Rotation paths and how fast each direction turns (degrees each step)
Each turn is a multiple of 5 degrees from 10 to 175, or 0.
Each row of a path follows its step; steps can be skipped.

step 6: [ 17  13  -7   3   4  11  -6  19   8   0  -3   7   8 -12  -1   4  -2  -3
  -4  -1  -7   1 -10  -2  -6 -13   4  -3  10  -2 -10   8   3  11  -2  11
   7   2  -2   1   6  10  -3  -8 -12  -1   7   2 -13  -3  10   4  -2   5
   3   2   6  -8   5 -18  -1  -9 -15 -17   1   1  -1  -5  -3  -7   2 -11]
step 7: [ -1   0  -9  -6  -7   7  -1  -5   4   5   2  -5   8  10  14  -2  -4 -13
   2  -3  -1   5   9  -9   0  15   4  11   4  11 -11   9  -8  -6   0   5
  -8  12   1  -1  -5  -9  -1 -12  -4 -11  -6   0   2   4 -15   2   1 -15
  -2  -7  -2  17  -5   0  12   2 -15  20  -3  -8   3  -6   7  -1   7   4]
step 8: [ -4  -1  -5 -18   2  -3   7   7   1  -5   0 -14   5  -3  -8   4   5   6
  -9  10   7   1  19  -2   0   2  -3   0 -13   4   0  -1   7   8   9   3
   1   9 -10   2  -5  -3  -3  -5  12  23   0  -1  15   3   6  -2   3  14
   0  13   1   2   5  -2  -1  11  14   1  17   7   5   6   0  12   8  -6]
step 10: [  3  14  12   7   1  -2   6   6 -11  -1   9  -1   3  -4  -4  -7  -2   0
  -9  -6  -6   6   4   0 -14  -6   7  -8  -2   3  -7  -2   2   3   6  -9
   2 -17  16   9  10 -14 -13   4   5  -8  -3  -5  -5   4  -5  -5  -4  -9
 -20   1  13   1   2   3   1  -3   8  -7  -2   0   3  -9  -4 -24  -9  -1]
step 13: [ -8 -10  18  -5   4   4  -6  -6   0 -16   4   1 -11   3  -5   4   3 -12
   2   8  17   7   4   1  -2  -4  -8  -1   4  -2  13   0  -9  10  -9   9
   7   0  -6  -3   6   1   8   9  -6  14  -7  11  -3   4  -1  -2 -16  13
  16   3  10  -3  -5   8   7  -9   2 -11 -11   3   3  -7  -6  -6  -2  -2]
step 18: [ 12 -16   6  -8  -1 -10   3   3  -2 -16  -7   1   0 -12   7  16   3  -4
  -8 -10   1   0   3  -2   1   1  14   2  -3  -9   1   1   9   4   4  -8
   3  -3  15  13   1  -8  -5  -1  14  14   3 -20  -2  -5  -9   4  -6   4
 -12   4   1  -8  -4  -6   7  -4  13   2   0  -1   0  -2 -11  -9 -12  -7]
step 23: [ -1   4  -1  -5  15   5 -12 -22   7   3  -8  -4  12  18  13   9  -8  -9
  -1   6  10  -1   0   5 -19  -1   9  -6  -3 -10 -15   2   1  -3  15   2
   3   7  -2  -2   9  -8   1   3  -9   4  10  -2   8   1  -5  -6  -1   3
   5  -2   7  -5 -11   7  -1   2  -2  -6 -13  -4  -5  -6 -12  -3  -2   4]
step 26: [ -6   3  -8   4   2 -20   7   6   3 -11  -2   5  -3  -3   4  -3 -16  14
   3   1  -1  14  12   9   3  -3  -9   4   6   0   1  15   4   7  -3  -1
   7 -11  12  -5  -6  -9  -3  -4   6  14   5 -10   7   1 -10   9   3   9
  -8   6  -2  -3   5  -3   5  -6   3 -13   2  -4  -4   0  -3   8 -24   4]
step 27: [  3  -6   3  12   8   0  -6   3   3   4   4   0   5 -13   7   2   4  16
  -4 -10  -1 -11 -18  -9  -2   1  12  16  11  -4  -5  -5  -7  -8   6  13
  13  14  -3  12  11  -8   6   9  -6 -12  -4  -2  -6 -11   0  -4   9   1
  -2   6  -4   3   5   3  -9  13   1   2   1  -2  -2   0 -10  -3  -7  14]
Speeds:
[-4  0 -4  2  1  1  0 -2  0 -2  2  1  1  2  1 -1 -5  2  1  2 -3  3  0  1
  2  0 -3 -3  0  1 -4  0 -2 -3  1 -1 -3 -2  2  1 -2  1 -1 -1  4 -1 -3 -2
 -1  0 -4 -1  1  0  0 -3  0  0 -3  2 -2 -1 -1  0  2  1  2  1 -1  0  0 -2]  155
[ 2  0  4  2  2 -1  1 -1 -1 -5 -2  4  3  2 -2  0  0 -3  1  3  0  1  5  3
 -1  1  2 -2 -1 -3  1  1  0 -2  0  2 -1 -1  1  3 -1 -4  2 -1 -2  0  1 -1
  1  1 -1 -2  0  3 -1 -2  3  3  2 -1  0  0  0  3  2  2 -2 -2  1 -1  0  1]  140
[-4  3  0  1  0 -5 -1  0  2  1  1 -2  2  2 -1  1  0  1 -1  0  1 -2  2 -3
 -1 -1  2  2  3 -2 -1  0 -5  2 -1  0  3 -5 -1  0  0  0  0  0 -3  2 -1  0
  0  3  1  1  1 -2  1 -3  3  1 -1 -1  1  1 -2  2 -1  0  4 -1 -3 -1 -2  2]  110
[ 1  1 -2  1  3  3  0 -2  1  0 -2  2  3 -1 -3  3  0  1 -1  3  1  3 -4 -1
  1 -2  2  1  2 -4  2  1  0  0  0  0  4 -1  3 -1  0  1  0  2  1 -1  0 -2
  1  0 -3 -2 -2 -1 -4  2  1  0  2  3  3  2 -1 -1 -1 -2 -1  3  0 -3 -2 -2]  85
[-1  0  0  0  2  1  0 -2 -1 -1 -2  3  1  0  3  0  0  0  0  4  0  1 -1  3
  4 -2  0  1  1  1 -2 -1  0  1  1 -3 -1 -1  0 -3  4 -1 -1  2 -2 -2  0  2
  0  2  3  3  1  0  2 -1  0  0  3 -6  3 -1  3  0 -1  0  2 -1  1  0 -2 -5]  110
[ 2  0 -1  1 -1  1 -3 -5  1  1 -1  1 -1  0  5  1  3 -4 -2  1 -1  0  2 -2
  3  2  2  4 -1  0  3 -1 -2 -3 -1  0  2 -2  2  2  1  0  0 -3  2  0 -1  0
 -4 -1  1 -1 -2  0  2 -2 -3  0 -1 -1 -2  1  2 -2  0 -3 -1  1 -2  0  0  3]  160
[ 1 -1 -4  3  2 -1 -3  0 -2  0  1 -3  3 -2  4  1  3  0  0  1  2  1  2  1
 -2  1 -1  0  0  3  5 -1  1 -2  3  2  0 -3 -2 -3  0  1 -2 -1 -1 -1  1  2
  0  1 -1 -1  1 -2 -1  0  0 -2  1  1  3 -1 -2  4  3  3 -1  0  1  0  3 -1]  85
